In the rows, zero is written as 128.
The rows of M fall into 4 groups, which share some directions, and each row is roughly a mix of its group's hidden directions.
M, 128 rows:
[[145 116 139 103 178 128  97 135 152 130]
 [157  89 124 160 151 137 160 124 135 138]
 [128 148  89 106  96 119 121 123 159 103]
 [134 124  94 107 143 159 102  91 144 121]
 [ 96 127 108 137 169 101 129 119 141 160]
 [116 123 145 142  87 122 116 100 155 162]
 [129 159 167 146 115 169 134 114 146 129]
 [164 103 134 144 179 128 136 127 109 130]
 [141 166 138 139 117 184 120 124 135 130]
 [138 158 128 155 150  81 138 145 129 109]
 [124 150 114 114 116 115 188 118 133 110]
 [143 148  96  83 121  96 133 146 131 116]
 [118 145 120  90 117 148 107 129 174 143]
 [152 121 150 132 164 110 167 106 107 131]
 [132 120  99 154 153 161 136 145 113 164]
 [124 115 111 100 146 148 119 130  83  95]
 [132 128  94 144 118 133 180 110 141 149]
 [103 100 105 126 112 100 150 119  87 127]
 [140 109 104 145 142 112 132 115 153  77]
 [157 137 136 130 119 148 100 121 104 176]
 [ 99 133 113  78 145 107 139 124 153 136]
 [126 166 156 108 116 155 124 152 101 146]
 [104 121 112  69 112 138 117 127 131 109]
 [164 128 131 117 173 121 146 144 114  97]
 [ 99  78 136 113 114 107 140 148 107 129]
 [109 172 128 108 102 139  98 150 137 144]
 [100 130 164 157 133 105 156 126 143 101]
 [159 153 108 130 152 162 135 131 112 162]
 [154 132 159 163 123 164 130 121 118 157]
 [121 164 107 120 142  98 131 102  90 119]
 [128 137 137 132 100 111 173  95 150 146]
 [146 109 143 166 141  91 147 133  98 128]
 [130 118 121 147 124  85 133 103  89 103]
 [149 111  85 133 121 116 100  96 151 126]
 [ 81 130 152 111 107  99 131 127 110 105]
 [150 151 169 155 113 126 115 116 104 154]
 [139 147 115  95 131 158 105 127 160 159]
 [126 108 157 133 177 127 111  95 127 140]
 [134 127 138 121 122 120 111 189 147 151]
 [152 115 142 163 150  93 105 123 154 137]
 [134 123 125 102 166 109  92 133 100 104]
 [153 147 130 128 138 182 152 139 120 107]
 [107 144 152 153 117 114  79 134 144 112]
 [117  78 131 154 102 121 124 100 148 125]
 [118 149 116  88 145 150 113 142 167 143]
 [107 120 159 124 109 138 108 128 181 118]
 [116  90 145  78 109 138 125 145 134 128]
 [ 90 109 151 111 137  83 132 126 147 134]
 [117 137 156 144 110 147 127 113 162  84]
 [131  99  98 120  89 116  98 146 107 118]
 [141 152  85 111 147 138 129 126  94 154]
 [122 108 147  76 162 133 113 119 113 136]
 [129  99 120 133 132 183 146 153 144 123]
 [ 93 112 127 109 112 107 177 142 136 129]
 [ 98 143 135  81 160 135 130 145 143 142]
 [125 138 126 104 161  86 117 101 100 127]
 [140 120 178 125 122 119 163 141 145 102]
 [124 142 147 183 148 127 137 133 145  99]
 [123 114 133 124 150 135  70 148 106 114]
 [127 138 154 156 146 128 151 105 158  91]
 [114 134 118 103 129 157 146 145  80 107]
 [148 109 124 144 137 130  99 107 180 140]
 [ 99 113 133 108  99 135 179 121 116 136]
 [109 153 138 145 142 122 107 131 137  72]
 [139 147  79 144 118 155 124 101 109 141]
 [135 175 143 121 147 136 113 139 150 166]
 [137 176 102 162 117 122 120 141 113 109]
 [110  86 108 136 123 121 130 121  82 149]
 [161 124 154 169 105 157 128 139 120 115]
 [ 90 103  87 143 108 130 123 101 118 128]
 [116 174 117 136 129  94 151 120  96 129]
 [119 104 143 156  96  95  99 120 148 115]
 [100  91 150 148 124 148  92 147 117 130]
 [128  80 126 159 142 130 122 130  89 115]
 [ 95 116 140 173 117 109 156 118 106 126]
 [151 108 122 158 169 104 128 141 141 100]
 [131  80 116  97 154 119 107 134 105 136]
 [ 98 117 103 106 106 130 160 101 124  99]
 [132 150 142 155  90 170 127 139 143 142]
 [116 152 160 119 106 154 121 130 119 174]
 [152 105 140 106 104 106 126 143  83 117]
 [131 128  79  91 148  96 125 136 125 131]
 [106 120 137 129  80 134  96 137 160 122]
 [147  94  99 150  99 110 121 105 142 108]
 [103 156 140 110  94 149  97 139 109 143]
 [146 149 140  85 119  83 136 140 126 115]
 [160 110 134 141 168 148 143 165 124 120]
 [145 100 114 125 168 114  92 104 137 113]
 [ 98 125 174 142  98 108 109 122 147 129]
 [100 164 142 116 119 150 141 116 121  85]
 [138 132 118 146 107 125 127  96 152 179]
 [135 104 116  85 103 160 128 121 126  99]
 [124 113 161 174 110 119 141 130  94 119]
 [ 97 127 151 107 146 105 174 115 124 116]
 [127 160 160 127 130 127 118 119 117 181]
 [102 135  94  76 136 122 129 112 143 120]
 [123 130 128  63 122 131 125 111 146 144]
 [121 119 115 106 105 143 126  74 152 142]
 [127 152 135 134 123  90 136  88  91 136]
 [118 127 132 105 110 117 139 144 139  68]
 [133 153 132 112 119 188 117 147 133 119]
 [106 133  77 118 102 149 135 124 131 156]
 [156 118 149 177 130 128 120 142  95 118]
 [122 140 103 110 147 148 133 107 170  96]
 [ 98  91 136 140 106 110 145  93 124 107]
 [138 169 115 143 145 150 119 165 103 114]
 [123 149 111 101 145 142  92 159 118 158]
 [136 136 177 111  87 140 128 121 121 150]
 [127  66 156 117 124 137 135 132 145 133]
 [139 130 138 110 157 131  89 161 111  97]
 [ 92 113 133 117 169  96 132 118 145 149]
 [127 157 135 135 123 127 144 106 123 187]
 [138 144 108  72 133 137 120 126 161 122]
 [125 157  89 107 124 107 105  92 120 135]
 [115 131  61 131 142 123 128 133 128 143]
 [ 84  97 155 141 119 121 133 108 100 124]
 [124 169 136 125 108 133 135 126  74 127]
 [112 136 110  95 108 172 140  99 138 138]
 [ 85 147 141 102 154  95 123 136 113 137]
 [123 148  80 109 156 109 130 137 157 119]
 [118 160 125 101 123 177 107 148 128 117]
 [107 115 149 141 117 104 130 124 140  72]
 [114 113 127 127 135 124 147 190 149 115]
 [139 162 125 162 116 146  94 104 148 141]
 [119 151 113  81 135 129 126 125 170 144]
 [105  84 142 147 103 122  97 105 134 127]
 [101 110 112 141  92 154 101 153 150 126]
 [134 120 132 163 148 103 108 137 143  82]]

Here is one row from each group, named. Which group is each of the other rows in?
[148 132 173 177 139 133 137 133 133 117]
<76>
[112 159 121 105 142  88 126 122 161 150]
<138>
[115 115 140 145 143 157  89 157 109 154]
<72>
[126 124 137 152 151  91 116 169 126 157]
<97>

[100 118 102 102 146 121 170 105 145 138]
<138>
[153 148 147  96 154 121 109 144 165 118]
<97>
[105 118 171 165 157 132 129 123 150 127]
<97>
[101 137 133 145 127  83  85 119 140 131]
<76>
[119 152 137 107 124 174 149 143  94 139]
<138>
[121 125 128 107 180  88 126 111 138 123]
<97>
[145 170 162 141 142  90 129 127 134 139]
<97>
[136 113 167 154 149 135 151 124 112 166]
<72>
[126 125  98 155 137 155 155 166 132 106]
<138>
[155 109 139 143 173 125 161 120 106 135]
<72>
[153 170 153 110  87 129 138 121 130 119]
<97>
[138 137 143 168  83 128 107 114 110 146]
<76>
